A: rows in several groups, each row roughly a mix of its group's directions:
A (148 x 10):
[[-16  -2 -16   5 -19  33  16  30  20  -9]
 [-47   0  -2   5  29  23   0  -8   2  -2]
 [ 24 -34 -22 -27   3  -5 -11  -8  20  10]
 [ 44 -11 -19 -12 -21   5 -18 -13  -8  -9]
 [ 23 -12 -37 -12  -9 -23 -20   2  14  16]
 [-23  27  -1  22  -4 -18  11 -26  26   9]
 [-23 -19   4  39  -2   2 -22 -10 -19  17]
 [ 11  21  36 -16   7  10  27   1  21  12]
 [  8 -14 -13 -13   5 -14  -1 -13 -44  27]
 [-51   2  -3  16   3  10  -1  10  12  22]
 [-48  12   1   4   9  -5 -31   1   0  11]
 [ 19  -4  -9  -3 -45 -25   1 -20  12   3]
 [ 32   7 -13   3 -18 -36  18 -20  -8  -4]
 [-10  22   0  -4   8 -14  43  13  16  23]
 [-23  -3   9  24 -16 -19 -31   2   9  28]
 [ 11  32  32   3  11  20   4  -1  22 -21]
 [-24 -45 -10 -19   7   4  10 -13 -13   9]
 [-11 -13   3  34 -16  13   2  26 -11 -31]
 [ 16  -6  -5  -4 -13  27 -24 -20 -16 -35]
 [ 20  28  26   4  23  11   1 -15 -29   9]
 [ -1  -7  -5   3  16   7  16  30  13 -43]
 [-23 -25  -5  19 -24   6  27   2   0 -27]
 [-35 -23 -13 -20   8 -12  17  13 -19  17]
 [ 22  -5   5  32   6 -37 -13 -14  12 -12]
 [-30  22  -4  -3 -35 -30  -5  11   2  -1]
 [-10   7  -6  -3  26  -8  10 -45  -8 -22]
 [ 21  -1 -34  39  18   4  -5   8  -8   5]
 [  9   5 -14   7 -25 -10 -12 -13 -27 -39]
 [-19  12 -29 -15 -13  14 -17  27  27   2]
 [-28   2  29  -3  16  -3  37   5   5 -19]
 [ -2  28  23  16  14 -20   7  12  21  30]
 [  7 -27 -14  13 -16  21   2  24 -33  13]
 [ 27 -12  17   7 -25  27 -31  12  -3   2]
 [ -4   2  28  19  27 -17  -9  28  -2 -24]
 [-27  -4  13  -9  19 -18  19  25  31   1]
 [ 42  -7  -1 -10  -4 -28  -5 -23 -16 -12]
 [ 13  30   9  17  -8  16   0  26  28  20]
 [-38 -18  -6  10 -24 -17   6   6 -26  12]
 [ -7 -20 -12 -18   5  -6   0   7  39  33]
 [-15  -1  -8  -6  -1  -7 -46 -26 -11  18]
 [ -6  -9 -31 -28  22 -15  -7 -10 -18 -25]
 [  0 -11 -16  16  -2  13 -50  -2   5 -18]
 [-16   1 -16  24   6  41  15  17 -18   5]
 [ 28  -2 -11 -13 -23  37  -4   8  -3 -24]
 [-20  -3  28  15  13  41  12 -15   4   3]
 [-22   6  -6   3  16 -39  25  -3   0  26]
 [ -5 -17   4 -17   5 -23 -25  40   0  16]
 [  8  18  -2  35  16  -1 -25 -16 -30  -4]
 [  7 -38  15  -6 -36   2 -16   6  -2  17]
 [ 29 -39   0   4 -20   4 -12   1  -8 -25]
 [  9 -10  -5  36  11  -2  -2 -15  31  29]
 [-18 -27  -7 -31   8   5  10  -6 -37  -5]
 [  2 -38  23   6 -16   3   1  -5  33  16]
 [ 29  -3  19   3  -9  29  -8  19  31 -12]
 [-27 -33   8 -16   6   5  15 -15 -30  11]
 [-20  -2 -12 -10   1  -7  37 -11  25  29]
 [ -7 -13  -3 -18   5  25  -6  10  46  14]
 [ -1 -23   9 -22 -14  -3  -2 -21  -4  44]
 [-25 -19 -26 -10 -17 -29 -22 -10  14   1]
 [  9 -40   0 -17  11  -2 -17   3 -35  -5]
 [-26 -10 -14  -2 -14   5  12 -47   7 -10]
 [ 34  20  11   8   4 -25  16 -31  -2  -8]
 [-20   9  -7  20  23 -28 -33  -4 -17   8]
 [-10 -14  24  -4   1 -18   2 -27 -23 -34]
 [-45  29   6  17  -7  -5   9   0  16  -9]
 [ -6  -4   7  -4   8  52  27   3   2 -10]
 [  0  39   1  -3   5  -3   3   4 -45  -9]
 [ -1 -21   6  -1 -41 -25  -6 -15  16  19]
 [-27 -19 -20 -21 -29 -21  -7   9  18  -2]
 [ 41   0  -1  -6 -28  21  19 -11  -4 -17]
 [-14   5 -17 -24   5   3  40  -5  25  16]
 [ -2  14 -42 -12 -19  21  20 -18   4   0]
 [-19 -35   1  -3 -26 -15   3   4 -29  17]
 [-32  18 -10 -22  17  24  20  17  11   3]
 [  0  29  -9 -24   3   9  16  13  36 -18]
 [ -7  30  -6  11  15   1  23  18 -10 -37]
 [-14 -13   3 -35  19  27  12  22  13 -11]
 [ 29  18  19  11   5 -11 -40 -10  -8 -10]
 [  0 -29  -7 -31 -15 -17 -17 -11  12 -27]
 [-18   9 -33  11 -16  18 -30   7 -10  20]
 [  9   6  22  26  24 -29  -3  14  25 -12]
 [  4  19  -2  31  31  21  10   1 -28  -9]
 [-24 -19 -35  22 -13 -21  -4   4   3  18]
 [  8 -34  -5 -15 -16  17 -25  24 -21   0]
 [  1  35  11 -21 -27 -12  -9  19   1 -23]
 [-23 -22   5  -4  32 -24  -7  -3 -14 -28]
 [-24  20  10 -12 -19  -2  -1  11  36 -26]
 [ -3 -16  17  19 -27  12  -9  28   3  32]
 [  1  11  18 -19  19 -16  36 -28   2 -10]
 [  0 -32 -11  16  -8   1 -10  16 -38  18]
 [-16  -7  21 -11  29 -31 -24   9  14   9]
 [ 11 -26  16  -9  -6  -5   8   1 -40 -29]
 [ 16 -19  32 -24 -15  26  -1   8 -21  -5]
 [ 16   0  28  -6  42 -14   1 -15 -16 -10]
 [ 25   8  14 -32   7  16 -32   1  -6 -20]
 [ 40  26   9  -7  15  15 -23   9 -14   5]
 [  0 -38  19   3  -2 -14 -30   7 -25   6]
 [-31 -20  16 -35 -13 -11   7 -18   1  13]
 [  2  -5   1 -11 -42 -22 -11 -11  31   6]
 [ 40  -7  -8  -3 -12 -16 -25   1 -13 -26]
 [-13  12 -32   4 -23  30  -9 -17  -5  22]
 [ 49 -10   1   9  21  16  -7  -3  16   6]
 [-22 -44  -5 -14  19  16  14 -16   1   2]
 [-13 -26  15   1   8 -47   1  -9   2 -14]
 [ -8 -25  -9 -32  14   5 -32   4 -13 -20]
 [  4  33 -25 -24   1 -28  -7  13  17   1]
 [ -7  -4   1 -37  12  28  19  17  19 -17]
 [-16 -14 -22 -12 -35 -28 -10  17 -12   4]
 [ 20  -4   4  -6  -4 -21  32 -28 -20 -23]
 [-43 -20  -7 -15 -12  19 -18  -6  16   2]
 [  1 -52  -5  23   3  13   5   0   7  12]
 [ -9 -14   6 -34 -17 -19  -1  -9 -34  18]
 [  7   4  24 -18  46  11  12  11  -3 -12]
 [ 24  21 -24 -30  -4 -18 -19   2  20  -4]
 [ 36 -13 -25  13 -15 -27  18   0   6   8]
 [-25  -8   5  -9   4   7 -14  21  11  45]
 [-12 -22  32  13  22 -12 -28  19  -1  -9]
 [ -4 -25  37  14 -11   6  12  -4 -29  17]
 [-38  10  29  12  28  -7  -8  -3 -10  10]
 [ 33  41   7  -2   8   8  -9   7  17 -19]
 [-40  11 -20   4  23 -17   5  11  11  20]
 [ -7 -28  -8 -40  24  12   7 -19  -1  -3]
 [  4  16   6  41  -3  15   0  19  25 -20]
 [ 21  13  23  11   5  -7  33  29  11 -15]
 [-19   4  20   5 -15 -24   3 -22  -1  39]
 [ -8  -5  15  32   9 -28  -3 -24 -29   5]
 [  4   0  27  27 -34  -4  -4  18  25  -1]
 [-11 -11  13  41 -25   7   4  27  -5 -10]
 [ 22   6   2  44   4  -9 -16  11 -26   6]
 [-10 -26  15  -4  15 -43   8 -10 -13  14]
 [-27  -7 -17  11  -1 -19  16  26  31  15]
 [-25   9   3   1  33 -23  25  19  17  -1]
 [-23 -22 -22  10  20 -19 -10  19  29   0]
 [-10  15  18   0   3 -28  23 -25  32   9]
 [-23   6  14  21   4 -19   7  26  -7 -36]
 [ 21  -2   3  11  30 -16  25  10 -33   8]
 [ 14 -14  -5 -34  28 -11  28   2 -13 -16]
 [ 23 -12   2 -15 -14 -10 -18 -13 -17 -40]
 [ -1  22  -7 -17  -9  25   8 -23 -33 -20]
 [  9   7  25   6 -15 -29  21 -20  26  16]
 [-15  -5   4   1  11  25 -34  22 -16 -27]
 [  3   0 -22 -26 -19  32  -5 -29   3  15]
 [ 10 -11 -21  -6 -28   0  -7 -35 -28  10]
 [ -9 -14 -20 -20  -4  42  -2  24  -4 -14]
 [ 12  -3  15  24   5  -9 -38 -18 -27   3]
 [ 14  32 -19 -19  -9  34 -10 -13  -7  11]
 [ -7   7  20  30 -30  24   2  -4  19  20]
 [  8  18  20  -9  22  -3  20 -22   0 -37]]
one row of each group, then the others: which group is each in?
[-19 -23 -11 -25  14  12  26  20  15 -18]
(111)
[ 35  18  -6   9 -15 -30  14 -25  -4  -6]
(83)
[-17 -28  28  26 -13  12  11   1  26   4]
(71)
[-16   4 -35  14 -21 -16  -5 -26  -7  24]
(76)

[ 14  -3 -11  42 -12 -15 -10   5  20  25]
(71)
[  2  37   4   2   4  37 -20  -4  14 -15]
(111)
[ 22  19 -15  -6  33   7  -5 -18  31   2]
(71)
[-17  -6  -1 -11   4  23   1  38  34   4]
(76)
[ 19 -24   3  -4  -6  -4  14  -5 -25 -42]
(111)
[-18   3   4 -39  16  14  33 -13   1  -8]
(111)
[  8 -37 -15 -26   8  -8  -4 -21   6  26]
(71)
[ 45  21   7  27  -3  -2 -12  10  -8   9]
(71)
[-27 -27   1 -31 -17   4   6  13 -10 -24]
(71)
[ 25 -16   8 -29 -28 -20 -19  10  15  -1]
(83)
[-20 -30  13   6  19 -15 -26  -6 -25  14]
(83)
[-16  20  -4  39 -14   1   4 -35   5   8]
(83)
